In the data rows, 128 means zero.
Some points:
ndarray[149 114 125 139 120 109 108 148 153 112 139 137 129 141 118 167 133 154 123 125  79 203 174 222 133 104 135 153
        102  54 157 148 120 102 125 189 152 162 202 236 126 137 135 255 185 114 153 138]
ndarray[133 115 141 144  93 105 126 167 161 185  72 154   0 135 130 164 112 183   0 189 119 106 132 117 190 122 106 165
        244 149  75 101  90 126 170 120 150 139 120  29 143 158  88  97  70 136 127 133]
ndarray[ 98 107 180 154 154 159 139 137 146 148 112 123 116 109  76 173 112 121 190 175 118 104 151 114  87 121 119 127
        110 190 129 114 152 169 164 159  62 121  92 147  45 129 111 115  91 125  83 156]
ndarray[176  66  89 132  38 113  45 144 107  97 110 150 155  79 105 117 112 124 128 255  69 133 131 109 194 121 112  50
        114 136 106 128 118 133 159 102 151 191 160 100 124 177 133  91 123 255  74  57]
ndarray[109 106   0 135 209 188 124 192 138 113 190 146 131 206 111 161 105  95  41 146 155 103 141 124  98 150 126 106
        194 149  87 136 152 168 159  86 156 119 123 133 128  89 159  86  88  66 175 133]
ndarray[143 131 153 133 183 246 125 125 131 133 161 139 100  98 109  91 109 115 145 129  95 132 135 130 127 108 140  78
        140 138 165  98  70 102 160  81 144 169 100 114 124 165  76 182 113  21 187 115]
ndarray[139 105 166 124 128 186 115 192 149 117  78 144 115 127 118 152 134 137 128  46 121 182 135 154 121 123 119 162
        221 112 112 126  70  84 123 192 160 137 110  85 114  86 154 167 180 101 160 126]
ndarray[139 176 145 168  84 139  71  58 190 171  81 110 108 201  93 121 168 108 131  79 125 115  56 130 164 101 128 126
        107 134 124  95 172 128 131 109  83 131 137 105 163 158 172 115 131 143  83 127]
ndarray[181 128 102 152 159  44 100 126   0 191 126 129 151 114 125  97 137 109 126 121  99 115 133  37 135 119 150  58
        111 156  20 181 117 137 152 126 155  88 136 149 127 133 107 125 120 103 124 139]
ndarray[123 120 189 106 165 191 200 143 159 206 129 160 136 202 178 164  56 159 143 117  89 123 117 129 129 118 128 128
        100 155 107 104 157  80 140 107 153 136 118 137 109 169 152 106 120 139 104 102]
ndarray[110 243 169  64 129 115 146  19 172 104 132 176 118  67  78 118 132  73  90 163 137 114  97 136 161 114 170 128
        115 141 160 132 237 107 136 113 168 187 113  93 133 152 184 104 148  92 169 141]
ndarray[105 127 137 143 140 118 134 165 119 125 140 117 120 111  69 200  87  65 213 130 112  73 133 113 113 126 139 149
        108 141 125 159 141 237 166 187 143 129 110 143 176 141 119 122 125 111  73  85]
ndarray[153 118  94 137  92 112 137 112  35 108 135 148 117 158  94 167  81 144 130 155  84 132 175 136 136 110 113 158
        120  71 154 255 137 124 138 106   0 113 120 141 115 141  68  96  82 115  56 217]
ndarray[123  85 145 156 101 100 104  78 156 102 170 142 162 190  87  92 117 205 113  79 163 115 142 131 183 213  80 138
        107 140 117 192 179 127 172 117 161 191  95 113 146 161 136  92  98 179 126 118]
ndarray[ 43 158 183  54  30 131 121  90 170 130 140  99 126 125 164  43 111 119  96 108 168 121 100 142 142 176 183 128
        106 129 154 142  57 226   0 126 135 117 125 142 107 163 194 108 137 124 144 119]
ndarray[ 84 144 171 150 163 100 115 129 114  55 120   5 127 139  97  49 127 255 159 132 192 113 137 119 127 193 234 140
        103 142 145 142 120 132   6  70 144 138 202 112 196 163 129 128 135 138 115 122]
ndarray[152 123 159 147 160 106 113 137 186 158 212 151 135 129 117 150 156  81 132 123 182  97 121 129  85 134 107 147
        114 144 115 141 102 154 169  90 123 138 125 116  94   0 122  83 123 124  70  68]
ndarray[226  88 110 103 134  99 237 129 120 187 131 141 110 107 144 150 118 146 189 143 100 114  35 103 126 138 114 155
        117 153 187 130 251 117  90 103 165 139 140 139 126 159 133 105  97 133 255  65]
ndarray[173 123 107 146 119 114 100 128 144 142 144 142 107 150  83 159 118 150 177 153  94 117 193 144  98 106 118 200
        117  54 150  69 127  98 140 147 155 131 109 188  63 148  60  73  81 136  65 217]
ndarray[129 120 140 139 106 203 112 176 151 138   0 138 107 126 115 150  85 123 105  32 108 127 130 226 126 120 136 131
        210 126 178 108 131 103 147 136 142 131 131 209 127 132 140 162 142 122 123 115]
ndarray[106 233 122 156 144 152 114 130 126  97 110  64 143 200  81 163 103  97  97  95 130 100  59 123 139  75 108 120
        119 126  96  83 119  79  86 107 137 143 129 135 193 154 162 108 119 129 105 117]
ndarray[132 121 112 173  97  82 131 140  42 154 141 134 170 138 139 105 255  62 134 135 117 101 140  76 137 102 149  15
        111 141  84 182 118 101 155 150 146  51 121 138 127 131 106  85 135 132 134 144]
ndarray[126 100 165 138  93  99 122 135 152  75 134 143 123 137 149 144 120 109 135 122  93 129 135 136  10 112 117 134
        154  80 117 131  86 148 148 155 109 111  67  59  89   0 127 155 200 125 145 128]
ndarray[122 106 156 153  70  76 121 158 164 114 188 157 139  75 157 115  96 100 127 140 115 201 168  91 104 106 127 135
        161  81 130  91 153 137 131 255 107 145 243 159 106 116 126 218 170 105 154 110]
ndarray[ 62  83 134  37 129 144 150 127 124 179 183 158 103 106 255 172 189 126 171 137 154 119 138 110 133 124  42 135
        109 185 191 109 122 157  85 112 132 178 137 143 142 158 136  97 113 120 144 170]
ndarray[127 112 145 130 171 120 120 140 131  99 106 142 206 113 120 100 126  97 120 151 116 178 134 129 138  95 123 107
         98 144 146 134 179 126 158  86 166  17  79 132 125 147  69 120 125  56 146 130]
ndarray[133 125 149 133 182 109 127 133 101 139  94 151 249 107 127 106 255 115 123 134  99 191 125 133 120 101 125 149
        111 143 136 144 114 123 148  95 154   0 116  93 119 146  69 173 108 189 159 126]
ndarray[ 96 172 147  55 193 161 226  36 146  76 139  76 115 106 254 115 106 139 143 110 159 120 102 131 177 193 144 132
        112 128 176  37 109  80  16 143 146 131  98 132 144 142 162 123 140 157 132 120]
ndarray[ 78 190 170  91 127 130 150 104 123  64 102   0 111  98  92   0 112 157 145 109 179 117 145 123 165 187 178 144
        111 129 142 111  88 203 125 102 146 133 188 125 204 156 174 126 121 147 124 136]
ndarray[171 111  68 138  77 117 111 140  74 130 131 140 108  76 138 165  81 128 125 102 255 178 141 144  69 128 128 130
        105  37 140 125 133  69 138 166  33 129  87 131  92  76  96 250 228 133  99 169]
ndarray[125 120   0 142 179  97 126 129 179 115 157 160 146 100 134 135 123 105 110 107  70  94 114 124 101 128  71 140
        118 162  41 109  44  93 160 123  70 139 137  94 141  91 169  96 118 109 108 126]
There is one direction along which these points spread out most. Take the direction at right angles to it along which they spread out most. Go by this last direction. How many in every 100 of the points above lie lower along it than each point below? Answers are rounded to whole numbers. More than half of the points above lie lower than the first one.
ndarray[152 123 159 147 160 106 113 137 186 158 212 151 135 129 117 150 156  81 132 123 182  97 121 129  85 134 107 147
        114 144 115 141 102 154 169  90 123 138 125 116  94   0 122  83 123 124  70  68] 35
ndarray[106 233 122 156 144 152 114 130 126  97 110  64 143 200  81 163 103  97  97  95 130 100  59 123 139  75 108 120
        119 126  96  83 119  79  86 107 137 143 129 135 193 154 162 108 119 129 105 117] 42
ndarray[ 96 172 147  55 193 161 226  36 146  76 139  76 115 106 254 115 106 139 143 110 159 120 102 131 177 193 144 132
        112 128 176  37 109  80  16 143 146 131  98 132 144 142 162 123 140 157 132 120] 77
ndarray[133 115 141 144  93 105 126 167 161 185  72 154   0 135 130 164 112 183   0 189 119 106 132 117 190 122 106 165
        244 149  75 101  90 126 170 120 150 139 120  29 143 158  88  97  70 136 127 133] 23
ndarray[122 106 156 153  70  76 121 158 164 114 188 157 139  75 157 115  96 100 127 140 115 201 168  91 104 106 127 135
        161  81 130  91 153 137 131 255 107 145 243 159 106 116 126 218 170 105 154 110] 90
ndarray[ 78 190 170  91 127 130 150 104 123  64 102   0 111  98  92   0 112 157 145 109 179 117 145 123 165 187 178 144
        111 129 142 111  88 203 125 102 146 133 188 125 204 156 174 126 121 147 124 136] 65
ndarray[226  88 110 103 134  99 237 129 120 187 131 141 110 107 144 150 118 146 189 143 100 114  35 103 126 138 114 155
        117 153 187 130 251 117  90 103 165 139 140 139 126 159 133 105  97 133 255  65] 26
ndarray[ 43 158 183  54  30 131 121  90 170 130 140  99 126 125 164  43 111 119  96 108 168 121 100 142 142 176 183 128
        106 129 154 142  57 226   0 126 135 117 125 142 107 163 194 108 137 124 144 119] 74
ndarray[127 112 145 130 171 120 120 140 131  99 106 142 206 113 120 100 126  97 120 151 116 178 134 129 138  95 123 107
         98 144 146 134 179 126 158  86 166  17  79 132 125 147  69 120 125  56 146 130] 19
